Each row is where one point has got to under a steady rotation. How many ticks took it there?
The counts run from 0 to 812.
[ 23  38  -8  -5  34  39  14 -12   6  17  23  11  -4 -21  19 -29  -2  24
  -1   6  -7   8  -2  16 -18   1  14   8  14 -15  -4 -22  18  11]
151
[-12   0 -14 -23  -2  24   6 -34  -6  13  31  -6  35  12 -17 -24 -15  -5
  10   1 -16  30  21   9 -17 -23 -15 -12   0  -8  -9 -21 -24 -19]
545
[ 24  36  27  -9 -21 -13   9 -18  -1  17  10  -7  -5   2   5 -25  16  14
   0 -17 -12  11   3  -8  -8 -26  -3 -19 -14  14 -23 -19   5  49]
611
[ -2  47 -29   3  14  39   2 -13  11  32   0   5 -12   1  -5   1   1  20
  14  -5  -9 -10 -12   8   9  -8 -15 -19 -34 -19  -6 -21  -3   9]
365
[ 16   0   1  -4  15  51 -19 -10  -3   9   8   5  -1 -21   3 -20   7  -7
  -7  16 -21  29   6  11 -13   6  11 -11  15 -27   9 -22 -26 -31]
253
[ -2  18 -15   0 -13  -8  -5 -21  -1  56  -1  -4  -3  -3 -27 -10 -19 -12
  13 -10 -15   7 -20  14 -26  -2 -14 -27 -24   1   3   4 -17 -25]
646
[ 41  34  17 -11   4 -19 -24  19   1  10   0   7 -11 -34   4  -7  -9  -2
 -18   6  22 -13 -22  -5  -9   1  17  11  -9 -19  -3  33  26  11]
29
[ 31  25  -9   6  -4 -30   3  -3   6  44  13   9  31 -17  -8 -33 -13 -18
  12  -6 -13  -3   1  -2 -35  -6 -12 -22   1   2   4   6  -2 -21]
461
[-14  10 -15 -22   9   9   9 -19  -7   7  26  -8  31  22 -12 -16 -18 -12
  29   8  28  19  14   8   1 -28   6 -17  -6 -30 -16  27   1 -14]
13
[  5  25   3 -15   4   6   4   3   4   9  -8 -13  23   7  16 -13   8 -19
  20  -3  16  27  25   7  17 -51  -9 -25   2 -35 -13 -13 -13 -23]
759
[ -4  22  -4   4 -15  38   3 -23  -7   7  -3 -11 -22   9 -25 -12  18   0
   7   1 -11 -12  -1 -11  16  -8  12 -42 -41 -20 -10  -7 -13  29]
76
[  6  27 -22 -10  19  33 -11   0   6  27 -20  13   3 -24  14  -2  -5   1
   4   1  -6   9 -13  14  -6  -2 -27   3  -1 -43   6 -28  -7 -36]
653
[ -1   0   8 -21  28  27 -28  -5 -21  -3  -1  -1   8  -4   9  -5 -13 -14
  -7  13  37  35 -13  -9  -4  12  17  23   6 -32  -2  28 -10 -26]
410
[  7  44  15   2   4  -7   5 -13 -13  28   1  -4 -15  15   3 -17   0   9
  -2 -26  12  -1 -12 -22   2 -17  -6   8 -20  11 -34   5   9  54]
52
[ 16 -11   9 -13  -8   9   0 -24   6   0  -2 -14  44 -26 -30 -36   0 -16
 -26  19  17   8   7 -27 -15 -14   0 -17 -11  -2  -4   8 -15 -12]
168
[ -3 -12  18  -8  15  11 -14 -25 -16   2  -2  -5  28  -1 -27 -18  -6 -34
 -13  15  28  21  -8 -33  -5   9   0 -25 -14 -22 -31  14   9  -8]
726
[  7  -7  27  -2  15  -3 -26 -14 -24   5  12   3  18   4 -20 -12 -10 -40
 -13  12  12  24   0 -31  -1   6  -4 -21   0 -16 -48   5  16   2]
724
[  5   7   2  -6  17  46 -21  -4  -7  -6  30  10   1   9   4 -11   6  -4
   5   7 -24  29  28   5   8 -19   2  -9  14 -30 -16 -34 -25  -7]
256
[ 17  30 -14   4  16  15  21   9 -15  11   0  13  -2 -12  22 -36  -2 -12
  16  -4  15 -12  -4   0 -10  -7  18  19  25 -41  23  30   2   2]
310
[ 10  29  17   7   6  -4   1 -18 -18  31 -22  -2 -15 -10  -6 -21  -3  -1
 -20 -14  17  -6 -38 -33 -13  16  -3  11 -23   7 -16  18   8  35]
55
[ 19  44  -1  19  26  24  18   2  -2  34  -6  11 -12 -16  16 -29  10   4
  -8 -23 -12  -7   2  -4   3 -27  -7  20  16 -13 -10 -23  -6  21]
339
[ -3  20 -18 -17  12  36  12  -9 -19  13   3  11 -14 -13  16 -15 -16   0
  11  -4   6  13 -15  25 -15   0   4  35  25 -45  18   9  -7 -18]
123
[-18  12 -23 -31   0   9  24 -25 -14  -4  11  -3  40  22   8 -23 -12   0
  31  -2  28   7   7 -13  -9 -11 -20  -2  -4 -27   0  12   4  10]
16
[ 10  15  21 -49 -31 -27  -6 -20  -3  -4  11 -10  27  -8  -5  -7 -14   4
  -3   2  16  20   0   0 -18 -17 -24 -10 -17 -10 -20  -2  24  15]
296
[ 36  29  19  -2 -17 -26 -23  12  -1  38 -11   0 -17 -25   9 -13  -3 -12
 -11 -14 -11  10 -12  11 -21 -17   3  13   8  -2  15  16 -25 -17]
777
[ -3   7  28 -25  -2  16 -32 -23  -4  14 -17 -25  -1   5  -4   4   2   5
 -17   4  28  43 -15 -14   6  -9   0  -6 -36   3 -22   6 -26  -3]
512
[ 24  23 -18  -2  14   3   0  -4  20  15  27   1  54   7  -2 -31   4   5
  11   2   5   3  27 -28  -7 -24 -12 -18  -6   7 -11  -9 -15   1]
173
[ -4 -21  16 -17  -6  16 -34 -27 -21  -4  16  -5   7   5 -26  -7  -7 -30
  -3  16  -6  35  -9 -18 -17  26  -2 -29 -16 -15 -15   4 -19 -12]
539
[ 21  37  30 -11 -10 -13  -1 -22   4  20  -4  -6  -5  -2   7 -17  11  16
 -12 -13  -2  12 -16 -16 -15  -4 -15 -16 -25  21 -26 -20  13  39]
613
[ -7  45 -16 -11  -3  17  19  -7   1  12 -19 -12 -15   8  -2  -7   6  16
  16 -12  28 -16  -9  -2  23 -36   5  -1 -33 -27  -1  15  -5  26]
766
[  7   6   2  17  31  30   2 -13 -16  31 -31   4   8 -12   7 -29   3 -32
  -7  -3  11  10 -21 -31  -9  19  -9   1   9 -24   0   2 -17 -19]
624
[ 40  25  39 -12 -17  -3 -13   8   1 -14   4  -8 -17 -25   2 -20  20  -9
 -17   7   5   6   8   2   8 -30  33 -17  -1 -26  -6  10  10  24]
319
[  2  17   8   2   9   3  19 -33  -3  39   3 -24  10  11  -7 -31   1  -6
  12  -5  24  31  -8  -2 -16 -12  24 -29 -19  12 -11  22 -13  -6]
329
[ 12  -1  -2  -1 -13  18  -7 -24  11  22  -8 -18  20 -11 -21 -27  14 -12
  -3   9 -10  17   8  -4  -9 -19   3 -43 -19  -6  10  -4 -47 -29]
356
[ 10  -2  10 -27 -13   5 -18 -29  -4   2  22 -17  14   2 -15 -22  -4  10
  -7  18  24  27 -14 -15 -22  15  26  -9 -28   7   8  40 -19   0]
140
